Questions about the matrix below. Counting starts at 1.
1) Find the entry directly below 16.8.
2) Find the entry at row 3, column 1.
3) Find the entry at row 2, column 3.
4) Find the entry directly above -40.8.
5) Find the entry at row 2, column 2.
6) Find the entry in the top-right corner.
7) Find the entry in row 1 and column 2.
8) Find the entry just left of the largest entry.
[[ 12.7 -17.9 -11.8  19.5  19.6 -34.5  18.0 -23.2  16.3 -23.5 -12.7  13.2]
 [ 28.3 -41.8 -10.0   3.3   7.5 -13.3  17.4 -40.8  22.8 -45.7 -43.3  -8.1]
 [ -3.3  24.4  11.4 -15.8 -18.2  -0.7 -26.0  20.0 -28.1  21.5  22.4   6.1]
 [-11.6 -31.4 -24.3  13.6  16.8  29.4  22.6  -6.6  23.4 -24.7 -24.1  -8.0]
 [ 26.3 -45.2 -18.0   8.5  11.9 -48.2  23.1 -53.8  26.1 -51.0 -45.0  -5.5]
 [  4.6 -31.9 -14.7  -7.2  -4.1  -0.6   5.9 -24.6  11.2 -31.6 -32.2 -19.7]]
1) 11.9
2) -3.3
3) -10.0
4) -23.2
5) -41.8
6) 13.2
7) -17.9
8) 16.8

Read these off the row that follows.
1) Report the entry just right of the largest entry.
2) Report the largest entry.
 17    2   33   14  -21  -35
1) 14
2) 33

a =
[[ -1.8 -18.1 -13.7  -4.4   3.1  -5.0   7.6   0.7   7.1  -1.4   9.3  11.1
  -39.0 -14.7]
 [  9.6  10.5  -2.3   0.7  10.0   8.8   7.7   0.7  12.0  -0.7   7.2   9.4
  -29.7  -6.1]
 [ -2.3 -17.8 -13.8  -4.7   3.3  -6.0   7.6   0.4   6.8  -2.3   9.5  11.4
  -38.3 -14.4]
 [ 21.3  27.1   3.0   5.0  12.2  23.7   8.7  -4.4   4.7   2.2  -1.0  13.2
  -11.2   4.5]
 [ 17.8  21.3   1.9   2.8  12.1  18.8   8.4  -2.7   7.1   1.3   1.4  12.6
  -19.8   0.8]
 [ 24.5  42.7   5.9  10.8  15.5  29.2   7.0  -5.9  11.7   7.3  -4.1   8.7
    3.4  10.3]
 [ 23.9  43.1   4.9  10.4  14.5  29.7   7.6  -5.2  11.4   7.6  -4.8   7.9
    3.5   9.8]
 [ 24.3  34.0   4.3   8.3  13.4  27.2   9.8  -6.0   5.1   4.7  -3.4  14.3
   -2.9   8.3]
 [ -2.6 -16.8 -13.5  -4.1   3.0  -4.7   7.2   0.3   7.5  -1.6   8.4  11.4
  -38.3 -14.7]
 [ -1.3 -15.4 -13.0  -4.4   3.3  -4.5   8.2   1.2   9.2  -1.0   9.3  10.1
  -38.2 -15.4]
 [ -1.6 -13.8 -12.6  -3.8   2.4  -5.1   7.3   0.6   9.5  -0.7   9.1   9.7
  -37.8 -14.2]
 [  9.1   9.6  -2.6   0.2   9.1   8.6   7.9   0.9  12.1  -0.2   7.9   9.7
  -30.7  -7.4]
 [ 20.6  25.0   2.4   4.2  12.5  21.0   8.0  -4.2   5.5   2.3   0.3  13.2
  -15.8   3.3]
 [ -5.5 -32.5 -18.6  -6.1   4.7  -8.7   8.9   1.3  -1.3  -9.9  12.0  17.5
  -35.6 -11.0]]
Give the entry just left of 25.0.
Answer: 20.6
Give the entry just left of the smallest entry.
Answer: 11.1
Give the entry just left of the largest entry.
Answer: 23.9
Give the entry just left of 29.7.
Answer: 14.5
The entry just right of -1.4 is 9.3
Give the entry just right of 2.8.
Answer: 12.1
Give the entry just left of 3.1.
Answer: -4.4

Read these off the row that follows.
1) The minimum?
2) The entry just left of 214?
57	93	91	184	232	214	202	169
1) 57
2) 232

data =
[[-655 -649 -376 -146  -97]
 [ 432 -223  571  -77 -185]
 [-464 -693  180    8  211]
 [-335  220 -423 -847 -409]
 [ -72  -52 -245 -637 -534]
 [ 238 -803 -140  188 -717]]
Counting starts at 1.
Read off the smallest entry.
-847
Read off the entry directly above the smallest entry.
8
The entry directly above -52 is 220
The entry in the bottom-left corner is 238
Read off the entry in the top-right corner.
-97
Read off the entry directly below 180.
-423
The entry at row 2, column 3 -> 571
The entry at row 2, column 1: 432
The entry in row 1 and column 3: -376
Read off the entry in row 3 and column 1.
-464
Read off the entry just right of 8.
211
The entry just right of -464 -> -693
Read off the entry in the bottom-right corner.
-717
Read off the bottom entry of the column that holds the smallest entry.
188
Read off the entry in row 3 and column 3.
180
Read off the entry in the top-left corner.
-655
